Where one turn sends some rows of the set: a few examples, then the rows asked:
bekug: [  0  -1 -27 -11   4  -7  -8   2  -5  12   5  -4   1   1   6   4   0  -7
   1   2   8  -4   2  -3 -11  -4   9]
tet: [  3  -1 -10   1  -6   0  -3   3  -8  17  -6 -13  -3 -10 -15  -9   7  -2
  -8 -11  -5  25  -8  -4  -9   9   7]
Neguz: [  3 -18 -12  -2  15  -7   3   4  -3   7  11  -8   6   1  -2   1  -2 -11
  -6 -10  -3  -3   0  -3 -12  -1  -9]
fidal: [ -8  -5 -10   5  -3   7  -6  -8  -2  16  -5  -1  -4 -18  -7 -17   0  -5
   4  -6  -1  17  -2   1 -16   5  -1]
gufo: [  4 -15  -4  -1  14   1  -1  -4  -6  10  10  -2  -4   2 -10  -4   1  -7
  -9 -12  -1   8  -3  -9 -21  -3 -12]
fas: [ -9  -4 -13   4 -10  -1  -6  -2  -3  15 -11  -5 -11 -17 -10 -13   1  -5
   1  -7  -5  20  -9  -3 -19   6   2]
zosug: [ -1 -22 -23  -3  17  -1   2   4  -3   6  10  -4 -10   4  -6  -1  -8  -5
  -4  -3   0  -4  -9  -3  -9   2 -11]
Gorem: [ -1 -19 -23  -2  17   4   0  -1  -4  10  10  -1 -18   5 -12  -4 -10  -3
  -2  -3   1   1 -14  -8 -10   1  -8]
lakor: [ -4  -4 -20   0  -4   3  -5   4  -7  15  -8  -9 -17  -8 -18  -9   2   1
  -5  -6  -4  25 -16  -6 -11   9   6]
Daf: [  3  -7 -14  -4   5 -13   7   9  -3   7   3 -16  11   1  -2   3   2 -12
  -9 -14  -5   3  -5  -3  -2   2   2]
mada: [  3  -5 -11  -5   5 -10   6   5  -5   9   3 -14  12   2  -4   2   6 -12
 -10 -19  -7   9  -6  -5  -8   2  -1]
ginu: [ -3  -3 -25  -4   7  -1  -4  -5  -1   8   5   1   1  -1   8  -1  -4  -9
   0   0   7  -8   3   0   0   2   2]
larur: [ -3  -2 -29  -5   6  -1  -3  -4   0   7   4   1  -3   0   6  -2  -5  -8
   1   2   7  -7   1   0   2   4   4]
zula: [  7  -9  -1   2   0  -1  -3  -2  -6  16   1  -8   0 -10 -13 -11   6   0
 -10  -9  -5  22   2  -5 -16   5  -3]
Fefen: [  7  -3  -2  -3   4  -8   4   0  -7  10   2 -10   7   1  -7  -2   7  -9
 -13 -18  -4  15  -3 -10 -12   0  -1]
Sarob: [-11  -1 -12   2  -7   0  -6  -6  -1  14  -6  -1  -7 -17  -5 -15   2  -5
   3  -8  -5  19  -1  -1 -19   3   1]
Pited: [ -4   1 -31  -6   3  -4  -2  -3   0   7   1  -1  -2   0   7   0  -3  -9
   1   0   5  -5  -1  -1   4   4   8]
Vit: [ -1  -4 -28  -8   7  -2 -10   3  -6  12   6  -4   2   0   4   3  -2  -8
   3   2  11  -5  -2  -1  -9  -2   9]
gelol: [ -5  -6  -7   6  -8   3  -6  -4  -3  17 -10  -6  -3 -18 -11 -15   0  -4
   0  -8  -2  18  -6  -1 -16   6   0]
nufi: [  2  -5 -28  -9   5   0  -8   1  -6  15   4  -5   2  -1   2   1  -4  -5
   2   5  13  -5  -3   0  -3   1  10]
farem: [  4 -16  -7   0  17  -2   1  -1  -5  11  14  -4   0   2  -6  -3  -3  -8
  -5 -11  -3   1   1  -9 -16  -3 -10]
dafe: [  5  -4 -27 -12   1  -6  -5   0  -4  14   3  -5   2   0   2   1  -4  -4
   0   5  11  -3  -1  -1   1   1  11]
zake: [  2   2 -21  -6  -2 -10   8   7  -4  12  -4 -16   0   2  -9   1   1  -7
  -6 -14  -7  13 -17  -9   4   6  10]
rak: [ -4   3 -27  -6   3  -5  -3  -2  -1   7   2  -2   3  -1   8   0  -1 -11
  -1  -2   4  -4   1  -1   3   4   8]
voz: [ -8  -6 -15   0 -10  -3  -4  -5  -1  13  -9  -1 -18 -14 -12 -14  -2  -1
   0  -4  -5  20  -6  -5 -19   4  -2]
raz: [  0  -2 -26  -8  -2 -11   9   8  -4   9  -5 -14  -1   4  -8   3   1  -8
  -8 -14  -6  13 -18  -6   2   7   6]
Kub: [  4   2 -15  -5  -4  -8   6   3  -6  12  -7 -13  -1   2 -12  -1   3  -6
 -12 -15  -2  19 -17  -9   0   6   7]
mik: [  4 -18 -10  -1  16  -1   2   1  -6   9  12  -5   5   3  -6  -1   0 -10
  -7 -14  -2   2  -1  -4 -16   0 -12]
Kidi: [ -1  -6 -27  -7   1 -12   7  11  -2   8  -3 -17   0   3  -6   3  -2  -9
  -7 -10  -4   6 -17  -4   5   7   7]
gunil: [ -3 -12 -19   0   2   4  -6   0  -6  12   0  -1 -23  -6 -18 -10  -1   4
  -5  -1  -4  20 -10  -7 -19   5  -4]
san: [  3  -2 -26 -14   0 -10  -4   1  -3  12   4  -4   1   1   5   2  -2  -5
   0   4   8  -2   2  -3  -4  -2  10]
liveg: [ -3  -8 -31  -5   4  -1   3   4  -4  11  -1  -8 -18   6 -13  -2  -8  -2
  -3  -5  -1   9 -24  -8   3   7   3]
Goda: [ -1 -13 -33  -8   5  -2   5   4  -4   7  -2  -6 -16   7 -14   0  -7  -2
  -5  -5  -2   8 -22  -5   1   7  -1]
tula: [  0 -17 -19  -1  14   8  -3  -2  -7   9   4   0 -19   5 -15  -5  -7  -3
  -6  -5   4   9 -16  -8 -14   2 -11]
lefa: [  0  -7 -26  -4   3   2   2   2  -6  11  -5  -7 -18   4 -17  -3  -5  -2
  -7  -6   2  16 -26  -9  -1   7   2]
Votoz: [ -5  -7 -15  -2 -10  -1  -1 -10   1  15  -8   2 -12 -15 -10 -17  -3   2
   1  -1  -3  19  -2   0 -10   7   0]
topo: [  5  -3  -6  -3   6 -11   5   3  -6  12   5 -14  11   0  -4  -1   4 -11
  -9 -18  -7   8  -2  -8  -7   0   1]
pipam: [ -3 -12 -10   1  -8  -3  -2  -9   0  15  -8   2 -14 -15 -12 -16  -4   1
  -2  -1  -3  17  -2  -3 -17   5  -5]
gur: [  0 -11  -6   4  -8   1  -3  -8  -2  17  -7  -3  -5 -17 -12 -17  -2  -1
  -1  -4  -1  17  -2  -1 -14   6  -4]
Lumod: [ -3 -16 -33  -6   8  -3   4   8  -2   7   0  -8 -13   5  -9   2  -9  -5
  -3  -3   0   1 -20  -3   1   6   0]
mubus: [ -5  -9 -12   2  -5   5  -4 -10   0  16  -6   1  -7 -17 -10 -19  -3   0
   2  -1   0  17  -2   1 -10   7  -1]
livez: [  1 -22 -24  -3  16   4   1  -1  -4   8   8   0 -12   6 -12  -3  -8  -4
  -4  -4   1   1 -12  -4  -9   3 -13]
dusud: [ -9  -2 -14  -2 -10  -4  -2  -7   1  13  -9   1 -12 -15  -7 -15   0  -2
   1  -5  -6  21  -1  -2 -15   4   2]
kabez: [ -3   1 -24  -4   6  -4  -4  -3  -1   7   4  -1   5  -1   9   0  -1 -10
  -1  -2   5  -6   4   0   1   2   5]
vozi: [  4 -16  -7   0   5   2  -5  -4  -5  13   4  -1 -13  -7 -15 -12   2   3
  -7  -4  -5  18   2  -5 -22   3  -8]

san -> nufi
gur -> fas
Kidi -> zosug
And these:
kabez -> Pited
lefa -> gufo
mubus -> Sarob
topo -> liveg
lakor -> vozi
livez -> mada

